One turn sends every row of this set to another row. A few are shown first. Where does it send the rows asked after them?
beri: -2.4,3.7,-12.7,-20.4,22.8,3.3,12.0,5.7,1.8,-5.7,13.9,-1.0,8.1,15.8,-4.7,-47.9,8.0
runin: 7.6,6.8,-7.9,-23.2,-3.0,10.1,12.7,3.3,2.4,-6.7,13.8,-6.5,11.8,15.2,-12.4,50.9,9.7
tun: -1.7,-10.6,-8.3,9.3,2.6,-33.4,-5.8,11.2,-9.0,-21.6,-1.7,7.6,1.8,-6.3,-19.9,19.5,-1.1
Gipu: -33.5,0.4,3.3,12.1,-8.6,-2.5,14.4,3.7,39.6,-11.9,13.4,6.0,6.4,16.8,0.3,3.6,0.4
fus: 6.6,6.8,-7.9,-21.3,-3.7,11.3,10.2,3.6,0.9,-8.0,12.8,-6.6,11.0,13.7,-14.0,50.9,10.0
mif: 20.2,0.3,-16.6,11.9,21.3,12.1,34.7,-0.5,11.5,-2.7,23.8,8.3,22.4,26.7,13.3,21.3,11.7
linog: -31.6,10.8,-2.2,22.3,-13.0,-2.4,5.5,2.1,32.6,-7.6,15.5,-1.0,10.6,28.8,5.0,6.3,8.9
rokiv: 5.5,-15.7,-8.7,-3.4,9.6,-39.9,11.1,11.5,7.4,-18.9,3.6,13.6,-0.5,-6.5,-14.5,18.3,-3.9
Navu: 11.2,14.6,-20.2,-20.3,-3.0,-20.6,7.4,7.5,-11.2,-4.0,4.7,-12.4,9.5,33.1,-10.3,-36.9,17.1
moziz: 13.8,-12.5,-6.4,2.7,24.1,14.8,41.8,1.7,14.7,-10.0,19.9,15.9,16.9,9.7,3.7,18.4,-0.3
toku: 6.6,8.0,-8.8,-21.3,-3.0,11.1,10.7,3.1,1.9,-7.0,12.6,-6.7,12.2,14.9,-13.4,51.7,10.2
kenas: -8.3,9.2,-12.6,-10.4,16.8,7.3,-2.1,5.3,-12.4,-7.0,10.4,-6.7,11.5,17.2,-7.7,-46.2,10.9
mev: 2.8,-18.4,-0.4,7.6,19.3,21.8,31.1,4.6,1.1,-17.8,11.8,13.9,17.3,-3.2,-8.1,15.5,-4.8
figan: 2.3,1.8,-15.6,20.3,-2.3,-33.7,-15.2,9.8,-15.9,-15.2,0.3,0.1,7.0,7.5,-13.6,23.4,8.3
femez: -3.8,13.3,-17.3,-8.5,16.7,5.1,-2.0,4.4,-10.5,-3.6,12.9,-8.0,12.3,25.4,-2.4,-44.8,15.9
Nor: 10.3,3.7,-14.2,-30.9,3.4,-21.4,17.9,8.8,-3.0,-8.5,4.5,-6.3,6.0,21.0,-14.7,-39.6,8.1
Givim: 13.6,10.6,-18.7,-26.9,2.2,-22.9,15.8,7.1,-2.7,-4.6,5.7,-8.6,7.4,30.3,-9.7,-37.4,14.4
riva: -36.8,1.3,4.3,17.6,-12.0,0.5,7.2,3.4,32.3,-13.0,11.4,2.9,7.0,16.3,-2.3,4.5,0.7
fosu: 20.3,4.2,-24.4,6.3,6.9,-46.1,8.0,5.5,10.2,-5.3,13.3,5.3,6.0,22.3,4.3,23.5,14.5
lurak: -36.1,6.7,1.1,22.8,-14.1,1.0,2.4,3.0,28.4,-11.1,11.9,-0.1,8.5,21.7,-0.5,5.2,4.6
Fogov: 5.8,13.3,-17.0,-16.8,-4.6,-16.8,1.7,9.1,-18.5,-8.1,0.7,-12.9,9.1,27.0,-15.5,-36.4,14.1
Kera: -7.0,3.4,-10.6,-16.5,20.0,6.4,4.3,5.7,-6.3,-8.4,11.6,-1.8,8.4,13.0,-8.9,-47.2,7.2
topas: -2.6,-10.8,-2.0,23.7,12.4,28.1,13.9,5.0,-15.7,-17.3,8.0,6.5,20.2,1.3,-11.2,17.4,-0.6
siled: 7.5,6.3,-7.6,-23.3,-2.5,10.1,12.0,4.5,3.4,-7.8,13.9,-5.9,10.4,14.1,-13.5,50.6,9.0
kodeb: -29.1,4.2,-0.6,12.4,-8.1,-5.5,16.6,1.3,43.1,-8.5,17.2,4.9,7.5,23.9,6.3,4.4,4.5
zoz: 14.7,7.9,-18.4,26.6,12.9,17.6,18.5,-1.9,-4.5,-2.8,19.9,1.3,25.4,31.2,10.2,22.5,16.7
leram: 5.2,6.1,-8.1,-22.6,-2.8,12.5,11.3,4.2,1.8,-7.8,12.4,-6.3,10.8,13.5,-14.9,50.4,8.9
Paf: 2.2,9.0,-17.2,-19.3,22.4,-0.4,11.7,4.3,3.0,-2.4,17.3,-2.5,9.3,24.4,1.3,-45.9,13.6
dula: 1.3,14.0,-18.7,-12.6,19.4,1.3,4.6,2.9,-3.1,-0.9,17.2,-7.4,11.8,28.4,1.7,-44.9,16.6
Tuvo: 16.7,-7.7,-15.9,-4.8,12.4,-45.7,17.2,8.4,17.3,-11.5,10.4,12.8,0.5,7.2,-1.8,20.8,4.2
beko: 6.7,5.7,-6.8,-22.5,-2.3,11.5,11.9,3.6,2.7,-8.2,13.5,-5.3,11.0,13.1,-13.6,51.0,8.7
kov: 12.5,9.2,-23.6,18.4,0.0,-40.5,-7.9,6.7,-6.0,-7.4,8.1,-0.7,9.1,22.3,-1.5,25.5,16.5
Kedo: 2.7,6.2,-12.1,-20.6,-3.8,-15.1,2.9,9.6,-18.5,-11.1,-1.8,-10.8,7.3,18.7,-20.9,-39.1,8.6
Vaso: 3.4,2.9,-12.1,31.2,9.8,24.8,7.9,2.2,-18.5,-10.3,12.9,-0.5,25.2,18.7,-2.0,20.9,10.3
tege: -28.0,10.3,-3.1,17.9,-9.7,-5.0,11.8,1.3,39.5,-6.6,17.1,1.6,9.4,29.9,8.2,5.5,8.9
Mifes: 4.4,2.1,-10.7,-28.3,0.7,-17.0,11.5,9.5,-9.8,-11.9,0.2,-6.0,5.0,15.5,-20.3,-39.7,6.1

Givim -> Nor
siled -> beko
And these:
linog -> tege
dula -> Paf
figan -> kov
moziz -> mev

